One vector is turned by the same rotation once a step. Each row is the vector after some number of steps, and that number follows the row.
The counts run from 0 to 792.
[-27  13   7 -19   1  21  19  22 -11 -23   6   3   1   4 -12 -34  26 -39
 -19  -5 -34   4 -17  62  -6 -14 -34 -12  -3 -10  -6 -24 -17  44  14   2
  15   0 -10 -12   6 -49 -30  -7  -7  -5 -12  -5  23] | 217
[ -3  33  -5 -35  23   5   0 -11 -21 -16 -10   5 -29  18 -23  -9  -5 -32
  -5 -28  22  -3  -8  17  29  16 -15 -12  24   4  -5  -6  -8  21  33  12
  11 -25 -24 -20 -20 -31 -62 -17 -32   2 -21  -4  27] | 328
[-19   1  20 -35  23  26 -21  14 -15 -21 -27 -13   4  11 -51   1   9 -47
 -18 -27 -13 -14   3  -1   9 -12  -6  19   8 -31  19  13 -10  28 -18   2
  23  -8  -3  -7  38 -26 -30 -20 -22  19 -19  -6  40] | 156
[  3   6  31 -47  15  -2 -13  10 -16   2  -9 -25 -24   0 -14 -45   0 -43
   2  -7   6   2 -18  15  12  -1  -1 -29 -26 -35   4  29 -20  21  27  -6
   7 -19  22 -41  20  -7 -42 -17   3   7 -26 -18  37] | 743
[-13  21  23 -45  20  16 -14  17  -7 -24  -2 -26 -13  17 -38 -38 -16 -40
 -11 -27   6 -17  -9 -11  17   2  -1  13   4 -31  22   1 -27  18   8   1
  23 -23  12 -27  26  19 -52 -17 -30  19   0   4  11] | 670
[-12  30   7 -24   1 -23   8  -3   6 -30 -17   0   8  11 -35 -52  -4 -44
   1 -15 -10 -15 -22  25   3 -15  -5 -28   7  -4   7  -4 -18  33  23   6
  21 -16  28 -24  -8  -7 -44 -44  -2 -26 -11 -27  16] | 685
[ -3  40  22 -26  10  -7  -1  14 -22   5 -14 -18 -10  35 -50 -11  21 -43
   1 -18  15   5  16  -8  35  18  -4  35  25 -21   2  24 -28  11  26 -12
  17 -36  -7 -12 -14 -20 -37 -28 -21   4 -32 -15  17] | 337
[-12  38   6 -31  13  -7   0  12   1  -6  24  -5   7  29 -27 -48  21 -27
  -2  -4 -10  -2 -11  14  12   9 -11  18  19 -42   2  13 -36  42  24  -1
  43 -26  -9 -21 -12  -7 -54  -1 -30   2 -30   2   3] | 192
[-41  24   5 -21   3  30  16  30 -10 -27   2   7  16  20 -50 -32  36 -24
 -27 -33 -21  -5 -20  27 -13 -18 -38  -1  32  -1   9 -23 -10  25   2  -4
  36  -1  -2 -10   5   4 -34 -17 -27 -13  -5  -3  -4] | 429
[ -6   6  48 -16   3  17 -25   1 -18  -1 -27 -11  -5  11 -33  -2  33 -48
  -9 -13  -3  -6  -3  41  25   7  -8   9  21 -33   1  16 -13  15   8  -6
  31 -11   3 -11  14 -36 -32 -28  -2   7 -45 -18  35] | 9
[-26  18  17 -41  10  26   3  25 -24 -12   9   9 -30   8 -27 -19  10 -43
 -10  -3 -18 -13 -23  29  13   3  -6   0  -6 -21  10  -6 -13  28 -10 -17
  16  -7  -2 -10  32 -48 -59 -28  -4   2  -9  18  24] | 703
[-20  11  16 -30   9  38  13  28 -11   6  21  11 -10  26 -28  -8  36 -38
 -13 -18 -35  -5  -4  39   4   8 -15   4  26 -25   7   0 -24  30   2 -24
  29  -3 -21 -21   5 -23 -47  -3 -27 -10 -17   7  30] | 706
[  2  22  28 -36  -2  -8  -6   0  -5  11   9 -17 -14   9 -19 -46  18 -36
  10 -20 -17   5 -12  37   2   5 -23 -15 -18 -31  -5  37 -25  44  40   2
  18 -21   3 -38  10 -14 -24   5 -12  19 -39 -21  26] | 740
[-10  24  -5 -30  34   1 -10  26   6  -3   2 -17  -4  10 -26 -62 -10 -66
 -20 -29  13 -16 -21  41  -6 -12 -35 -21   3  -2  -6  -2 -35  22  20   0
 -18  -8 -15 -35  25  -3 -33  10 -17  13 -14  -1  11] | 660
[ -9  22  16 -30  -3  14 -12  19 -30  -4   1 -18 -19  19 -35 -26  21 -21
  -1 -22   8  31  -6  15  20  -1 -25  19  13 -25   7  16 -33   4  38  -7
  14 -42 -22 -30  -9  16 -29   6 -17  29 -33  -6  10] | 44
[ -3   1   5 -31  25   8   6  10   1 -10   1  -7   8  12 -21 -57   0 -57
 -17 -45 -26 -15 -20  32 -26  -9 -23 -38 -12 -16 -15   0 -22  23  16 -13
  -1   7  11 -33   8  17 -39  -3 -20 -17   1 -13  24] | 169
[-21  33  17 -50   6  31  16   1 -16 -17   8  12 -22  22 -18 -23  23  -1
   8 -47 -27 -10  -5  12  -1   5   2 -39 -13 -23   1  25  -7  37  24  -7
  27 -16   3 -50   2  -1 -60  -1 -39  -4 -12  -6  23] | 460
[-24  31  -4 -40  11   9  11  30 -32 -33  -9   4 -33  30 -35 -18   7 -31
  -7 -28  -8  -1  -3 -13  14  13   3 -10   9 -18  -1 -13 -15   8   0 -12
   9 -13   6 -32  14  -6 -65 -40 -25  -8   6   7  14] | 131
[  5   7   2 -43  24 -22   9  36 -12   2  -1 -24 -24  15 -26 -53   1 -59
 -10  -9   5   3  -5  -6   0  12 -12   3 -17 -26 -24  20 -26  23  14 -10
  -2 -32  -7 -43   4   7 -35 -22 -16   3 -13 -21  23] | 120
[ -6  13  11 -42  26  35 -24   9 -26 -22  -5 -14  -9  18 -37 -25   1 -52
 -27 -37   7  -4  -8  -5  17   5  -4  20   8 -28   1  -2 -15   7   1 -13
   6  -8 -17 -19  27  -1 -66  -6 -34  20   4  10  24] | 376
[-18  19  35 -21  -1  43   0   9 -12   8 -10   2  -6  26 -37 -15  38 -37
 -18 -38 -15 -30 -14  33  15   8  -1  -8  31 -24  17   7 -26  12   3 -23
  19  12  10 -43  10   0 -43 -11 -11 -22 -27   2  21] | 713
[-11  18  19 -34  11  25  -8  16   1  -6  12  -2  13  25 -34 -21  20 -47
 -11 -45  -4  -1   6   3  -4   8 -20  23  16 -32  -2   1 -23  24  14   4
  21 -24 -34 -25  -3  14 -44  13 -56   5  -6   0  10] | 379
[  8  26  17 -34  11  13 -30   1 -20   1 -17 -20 -36   8 -26 -32  -4 -46
  -7 -25  31   7 -22  19  28   9 -28  -1   2 -24   1   8 -33 -11  48  -5
  -2 -20  -9 -30   5  -1 -49 -16   4  29 -25 -12  12] | 40
[-17  17  13 -30  11  15   1  42 -37 -23 -17   6 -33  10 -38  11  24 -38
 -33 -17  -8   5  13  27  14   4 -26   3  -7   2 -10 -11  -7  13   6  -7
  -4 -21 -20 -11   8 -44 -41 -22 -16  22 -30 -17  20] | 75
[-21   2  -4 -13  -3 -10  14  51 -34 -12 -20 -15 -13   5 -35 -38  30 -37
 -24  -6 -13  29   8  35  -7 -13 -40 -12   0   1 -21 -11  -7  23  23  -4
  13 -17   4 -10  -3 -14 -16 -44  -9   2 -29 -33  17] | 70
[-26  15   7 -12  -1   6   2  41 -10   6 -16 -28  21  16 -50 -37  18 -62
 -23 -14 -11   7  12  25  -3 -18 -38  40  24 -13   5   5 -22  37 -10   4
  22 -17 -12   3  17 -16  -5 -16 -24  -1 -30 -22   1] | 151
[ -8 -10  48 -18  -3  26 -34   8 -37 -11 -33  -9  -5   3 -23 -17  11 -41
 -22 -30 -24  13  -6  24  10   3  -3 -12  -6 -38  -8   5  -8  -1  -3 -24
  30  -7  24 -35  32  -2 -33 -43   0   5 -16 -15  36] | 16
[-17  18 -11  -4   9 -10   6  27   1  -7 -10 -14  11  29 -46 -59  20 -59
 -22  -1  11  -3 -26  38   7  -9 -50   8  32  -6 -11 -15 -35  29  10   4
   8  -1  -6   0  -4 -19 -27 -29 -10 -18 -14 -26   1] | 144
[ -8   0   7 -16  11   7 -24  11 -16 -17 -22 -26  11  -6 -34 -38  -6 -63
 -35 -28  10  28   9  23   4 -14 -51   2   8  -7 -19 -19 -22  11  28  13
  11 -25 -13 -12  14   2 -22 -18 -22  22 -19 -22  10] | 586
[-12  16  37 -20  14  13 -15  15   9   0  -9 -26  23  11 -45 -34  20 -48
  -8 -22 -21  -2  12  36  -2 -21 -33   6  12 -29   2  33 -24  39  14  -3
  18 -17 -10 -25  17   0 -20   5 -23   9 -45 -22  11] | 445
[-10   8  13  12 -12  15  -5   2 -14  -8 -11   1  20  25 -30 -36  30 -38
 -18 -48  -3  14 -11  34   1   6 -47  -2  41  -3 -17 -22 -18   3  35   0
  19  -4 -15 -10 -22   3 -36 -11 -25 -20 -20 -24  15] | 576
[-19   7  11 -14  -2   4 -19  11 -30 -23 -20 -18   7   1 -28 -38   4 -41
 -32  -4  -6  17 -31  43  12 -22 -46  23  13 -20  -4 -32 -13   1  13   9
  20 -15  -8  -1  15 -22 -45 -32 -18  21 -17 -12  23] | 292
[  5   7  13 -23  13  -9   4  17  -9   2  18  -4  -5  16 -20 -42  17 -49
  -4 -33 -24   9   8  -1 -14  18 -19 -17 -10 -35 -30  22 -18  27  33  -5
   9 -31 -21 -37  -9  12 -49   1 -34  -7 -11 -14  32] | 601
